Look-ups in named tables: a row name and a column name give one cell, copied from the table.

buf:
|  | pokog | vakodu | lelesov | pekon | kip | mafa | vig | kop | satunug | nek |
|---|---|---|---|---|---|---|---|---|---|---|
| zib | 365 | 211 | 138 | 14 | 167 | 582 | 244 | 325 | -253 | -222 |
| gimi | 364 | 194 | 146 | 148 | 196 | 702 | 239 | 245 | -294 | -574 |
| dok | 439 | 271 | 254 | 231 | 95 | 526 | 291 | 282 | -204 | -94 |
| sus | 389 | 226 | 216 | 250 | 167 | 466 | 228 | 360 | -149 | -106 |
| nog | 406 | 231 | 384 | 91 | 75 | 533 | 146 | 519 | -155 | 335 |
| vanofu | 416 | 169 | 224 | 155 | 66 | 581 | 155 | 403 | -217 | -112 |
| faresu | 422 | 257 | 319 | 174 | 45 | 409 | 188 | 518 | -126 | 436 |
| vak | 376 | 224 | 165 | 171 | 207 | 490 | 233 | 353 | -141 | -135 |
| pebug | 408 | 279 | 181 | 235 | 92 | 421 | 298 | 275 | -218 | -98 |
| bodog | 412 | 268 | 273 | 212 | 39 | 466 | 248 | 442 | -238 | 22 |

mafa of vak is 490
kip of sus is 167
satunug of pebug is -218
kip of dok is 95
satunug of gimi is -294
vig of gimi is 239
satunug of vak is -141
kop of nog is 519
pekon of bodog is 212
pokog of gimi is 364

Table rezak
         dunak  vitolon  tiluka  zop  fesole  buzote  nov  teg
rut        183      175     175  176      66     176  166  194
mazib      124      156     206  144     162     171  143  205
gekego     183      172     162  179      61     174  172  194
rizuna     141      167     227  143     139     175  145  210
rasamud    124      139     126  182     154     172  165  185
lemebe     179      165     145  189      68     177  172  190
rog        174      174     210  161      77     175  157  203
zikef      122      142     127  180     156     172  160  187
maz        134      143     114  188     139     171  166  181

nov of lemebe is 172
fesole of rasamud is 154
vitolon of mazib is 156
vitolon of gekego is 172
teg of zikef is 187
tiluka of mazib is 206
vitolon of zikef is 142
fesole of zikef is 156
buzote of rizuna is 175
buzote of rut is 176

Table sati
	kagam	retumad	div	mugirup	reruzu	pugufod
kivilu	72	50	72	72	55	43
tesa	57	8	76	-12	91	69
sabuza	-46	47	-7	-2	5	81
vin	26	27	55	13	53	69
seg	-6	6	13	-7	15	32
vuvu	56	11	91	12	79	70
kud	-6	7	15	-6	15	33
lepufup	-5	6	12	-10	17	32
livir	-2	7	14	-7	18	31
kanu	-5	6	13	-9	17	33
dezov	-54	47	-2	5	-7	84

kud, pugufod: 33
kud, retumad: 7
vin, reruzu: 53
kud, mugirup: -6
kivilu, retumad: 50
tesa, retumad: 8
kanu, mugirup: -9
vin, mugirup: 13
sabuza, mugirup: -2
kivilu, mugirup: 72
lepufup, div: 12
kud, kagam: -6
kanu, div: 13
sabuza, reruzu: 5
Row with the largest mugirup: kivilu

Table punorut
|  | bufuze | gan | pasev |
|---|---|---|---|
| nupe | 3231 | 7899 | 4099 |
| dutafom | 2796 | 8688 | 4414 |
| daf | 2057 | 2248 | 5641 |
| voz | 7908 | 7127 | 4516 |
| tofebik | 7020 | 1946 | 5326 |
| komu | 6748 | 1591 | 5519 |
| tup | 6956 | 2087 | 5549 |
| gamozud | 1379 | 2928 | 5163 |
| mir | 2610 | 7961 | 4571 |
| keda | 7818 | 7205 | 3670 |
| gesolo | 1843 | 2759 | 5505 |

What is the gan of gamozud in punorut? 2928
What is the pasev of tofebik in punorut? 5326
What is the bufuze of tup in punorut? 6956
What is the gan of keda in punorut? 7205
What is the bufuze of gesolo in punorut? 1843
What is the pasev of nupe in punorut? 4099
What is the bufuze of keda in punorut? 7818
What is the bufuze of daf in punorut? 2057
What is the pasev of gamozud in punorut? 5163
What is the pasev of voz in punorut? 4516
What is the gan of komu in punorut? 1591
Which row has the largest pasev? daf

Table zeg
columns: lam, vufin
binosa: [74, 87]
zikuluv: [65, 133]
dofim: [50, 204]
lar: [80, 56]
zab: [83, 40]
natanu: [63, 132]
pape: [60, 139]
detepo: [63, 156]
vis: [90, 64]
duvor: [62, 128]
nopefat: [71, 94]
babed: [87, 31]
tas: [76, 101]
pivafiz: [89, 32]

vufin of pape is 139
vufin of dofim is 204
lam of zikuluv is 65
lam of vis is 90
lam of dofim is 50
vufin of tas is 101
vufin of lar is 56
lam of detepo is 63
lam of zab is 83
lam of lar is 80
lam of binosa is 74
vufin of babed is 31
vufin of detepo is 156
vufin of vis is 64
Row with the largest vufin: dofim

bizodo
fields: kefib, rute, zigumod, tapal, zik, zokig, donipub, zoranud
dokos: [-68531, 13009, -4683, 62494, 23344, -66922, -52029, -57305]
zeru: [-61671, -25798, -19078, 15575, -8581, -65709, -93952, -6412]
galebuk: [-71084, 8615, -20392, 71549, 26710, -68860, -63338, -62410]
bik: [-56558, -10492, -17777, 21368, -2224, -68639, -88801, -16893]
gad: [-66301, 7930, -3608, 60279, 26678, -67057, -66474, -55012]
samera: [-61937, 6996, -8561, 51102, 23790, -68003, -76989, -54551]
topirer: [-65357, -5338, -15313, 38865, -5212, -69915, -89157, -24083]
vom: [-61639, -12196, -16144, 36061, 4680, -68814, -79750, -20824]
vadulus: [-57319, -159, 4145, 58307, 22228, -64080, -74233, -65328]

gad, zigumod => -3608
vom, tapal => 36061
vadulus, zik => 22228
bik, tapal => 21368
vadulus, donipub => -74233
vom, zokig => -68814

gigo
          fol   rez  zove  zanozof  rakebon  gofevi
kugu      7.7   2.1   1.4     -2.2     -1.1    -0.8
vod       6.2   1.3  -1.6     -3.5     -1.8    -1.6
vozi      3.5   0.0   2.5     -1.9      0.4    -0.9
bulakis  -9.6  -4.2  -0.6      0.9     -0.6    -0.7
gid       6.2   0.9   1.4     -2.2     -0.8    -1.2
pipuz     8.5   3.7   0.4      0.6     -1.1     0.6
nus      -8.1  -3.2  -5.4      0.0     -2.6    -1.4
nad      -6.4  -2.1  -1.8      0.8     -1.4    -0.4

pipuz, fol: 8.5
bulakis, zove: -0.6
nad, rez: -2.1
kugu, fol: 7.7
kugu, gofevi: -0.8
pipuz, rez: 3.7
nad, fol: -6.4
vod, zanozof: -3.5
nad, zanozof: 0.8
gid, rakebon: -0.8
pipuz, zove: 0.4
vod, rakebon: -1.8
bulakis, gofevi: -0.7
vod, zove: -1.6
bulakis, fol: -9.6
nus, zove: -5.4
gid, fol: 6.2
Which row has the largest fol? pipuz

Table vokuvi
,disotib,dob,sagisa,muf,suf
vud,-0.40,-0.21,-0.12,0.49,0.33
balava,-0.66,-0.21,0.32,-0.67,-0.37
zug,-0.56,-0.44,-0.35,0.47,0.39
mavup,-0.16,-0.43,-0.31,0.56,-0.25
giz,-0.43,-0.98,-0.25,0.06,-0.06
luf,-0.12,-0.82,-0.28,0.08,-0.21
livuben,0.01,-0.13,-0.41,0.23,0.10
gobog,-0.53,-0.28,-0.59,0.45,0.17
tun,-0.69,0.01,0.09,-0.12,-0.21
lodu,-0.37,0.09,-0.36,0.17,0.18
veraba,-0.54,-0.89,-0.19,0.40,-0.04
nugu,-0.73,-0.01,0.46,0.08,-0.06

What is the dob of giz in vokuvi? -0.98
What is the sagisa of zug in vokuvi? -0.35
What is the suf of livuben in vokuvi? 0.10
What is the suf of veraba in vokuvi? -0.04
What is the sagisa of nugu in vokuvi? 0.46
What is the disotib of nugu in vokuvi? -0.73
What is the sagisa of giz in vokuvi? -0.25

